Where one turn sends some rows of the set: a few examples, then the rows asked
P: [  4   0  11   8  -9 -10 -11  -7 -33  -1 -11 -19  -6  10  -1   5  -7 -14
 -20 -15   6 -14   1   3  -2 -26  -8  24  12   2   7 -15   4 -12 -11  -7
 -14  14  -7   2 -11  25  -6  -8  29  28 -30 -15   2  -1  10 -13 -24   6
 -20 -14]
Z: [ 12   0  -6 -15   7  -1 -12  35  -5   6  11   3   7  -4   9 -22 -35  -3
 -17   5  12   4 -14 -28  -3   0  21 -15   8  -6 -13 -24 -12 -41   4  -8
 -23  -5  12  20  -9 -12  -8  -4 -16   5  -6   0 -12  -8 -13  14  -1 -20
   0  -6]
A: [ 13   3 -18 -11  -4   0 -15   2 -13   8   8 -29  -5 -56   5   8 -16  -8
   4 -20  18 -19  -7 -10  -8  -1  -1  15   3 -20  16  12   7   1  22  -8
  16  23 -10   1   8  13   6 -36 -20  16 -22  -2 -13  25   4 -15   3 -12
   2 -12]
Q: [  2  -4  -6   3  -4  -7  -9 -38  -1   2  -6 -20 -15  -4   1 -21 -19  -4
   4   3 -18 -17  27  -2  -1  12   1   2  11  -6  18   6  14 -12 -15 -17
 -19   9 -10   5 -19  11   4  -4   9  -1  -2 -13 -25 -16  -6 -22   3   0
   8  -1]
V: [ 42 -12   4   6  -5   3 -11   1   2  -1  -6 -17 -11 -20   0   5  -1  -1
   3 -10   1  15  -3  -1  -7 -16  -4  48  35   1  10   1   8   1 -16  -6
 -24   3 -11  16  -1  21  17  11  -9 -15 -29 -17 -11  -7   7 -24   5   0
  -4  -6]
K: [ -1   5  -1 -25  -5   2 -15  19 -24  -1   4  13 -12 -16  15 -31  -7  -5
 -30 -10  21  13 -27 -11 -20  -6  12 -17   9  12  10 -22 -11  -3  -6   0
  -2  -2  15   6  10  -9  25 -20   7  16 -19   8  -4 -32   3  -6   0  11
  -4 -14]
F: [-10   3 -37  -9  -2  13 -24  53  -3  10   8   3 -15 -15  13   3  -7   4
  -2 -12   2   0   3  -2  -4  -7  21  -2   6  22   2 -17  11  -5 -11  -8
 -13  20 -14   2  -4   4  44 -12 -25  -6 -18  -9   0 -32   8  -7  -1 -10
  -2 -12]
E: [ 20  29   1 -26  -4   4 -17 -16  -8  24  23 -16 -11  -1 -15 -10 -31  12
  17 -14   8  -5  -2 -13 -25 -18   3  17  -4   2   9   5  25  16   4  16
   8  13   6  -9 -21   4  -8 -25 -29   9  -7 -10  13  -8  12 -22  -7   4
  -8 -19]
S: [ -7  -4  10  -4  14  21 -18 -10   0  13  12 -14  10 -18   1  14 -14  -4
  19 -21   3 -12 -36 -11 -19  -3  -3  24 -11  -9  17 -31   4  10 -15  -3
 -17  -3 -18  13   7  -6 -24  13  -6 -11  -6   7 -21  18   5  14  -4   4
   3  -4]
T: [ -5   9 -12 -12  -6  16  -9  20 -30   8   0   9  17 -23   2 -26  -1  21
  -4  -1  -6  -1  24   5 -20 -17   4 -40   6   6   7  -9  -6  10   8 -24
 -13  -4   6 -15  -8   6  15 -19 -17  -3 -28 -22  -6 -20   8 -16   3   0
  16  -3]
C: [  5  -4  -7  -9  15  -1  -4   0   9  26  26 -23  -3  -4 -19  19 -13   1
  10 -20  11 -10 -10  14  -4 -16   8  -3  -8 -14  -8   5 -10  -9   7   2
  19  13 -38  22  -9  12 -18 -13   1  -3 -20  -7 -27  19  -6  -5  21 -10
  -8 -12]
J: [  1   5   7 -23  12  -2 -27  36 -11  -4  12  33  28  -4   6 -20  -9  11
  -9   7 -16  11  -1  10   2 -19  16  -7  15  -2   8 -20 -12  -6  11  -4
 -14 -18   5   6  10  -5  -2 -19  -9 -22 -11  -1 -12  15   8 -21   4 -23
  -9  -3]
H: [ 16   5  20  -9   0   2 -22 -11 -13  13   8 -10   8  11 -20 -11 -25   0
   5 -18   1  20  -5  -8 -10  -9  21  13 -18  20  -5  -3  15   4   0  -9
  24  -4 -23   0 -11   7 -21   6   0  -9  -4 -13  11  41   8  -2   0  -3
   9 -12]
L: [-24  -2  -6 -11  12  -1 -21 -17   2  10 -17  12  -3 -29   3  23 -27 -17
  20 -23  31  -1   0 -19 -16 -10  -5  27 -16   1  22 -15  12  24  -2  -8
   0   6  -2 -13   8  -7 -14 -16  -6  -8 -25  -3   5 -14  -5 -22  -7   0
  -8   5]
B: [-11  -1 -27  -7  -7   6 -12  64  -8   5   3   8   5  30  -2  -2 -19  -2
   9 -13  13   2  -9   2  -6 -12   7 -24  11   8 -10 -12   8 -10   5  -2
 -36  -2   0  14  -4   6  -6 -14 -12  -3   2  -3  -7  14   4 -18  -1  -4
   0  -9]

Q goes to P
B goes to J
Where do these go?
K goes to F
A goes to E
H goes to S

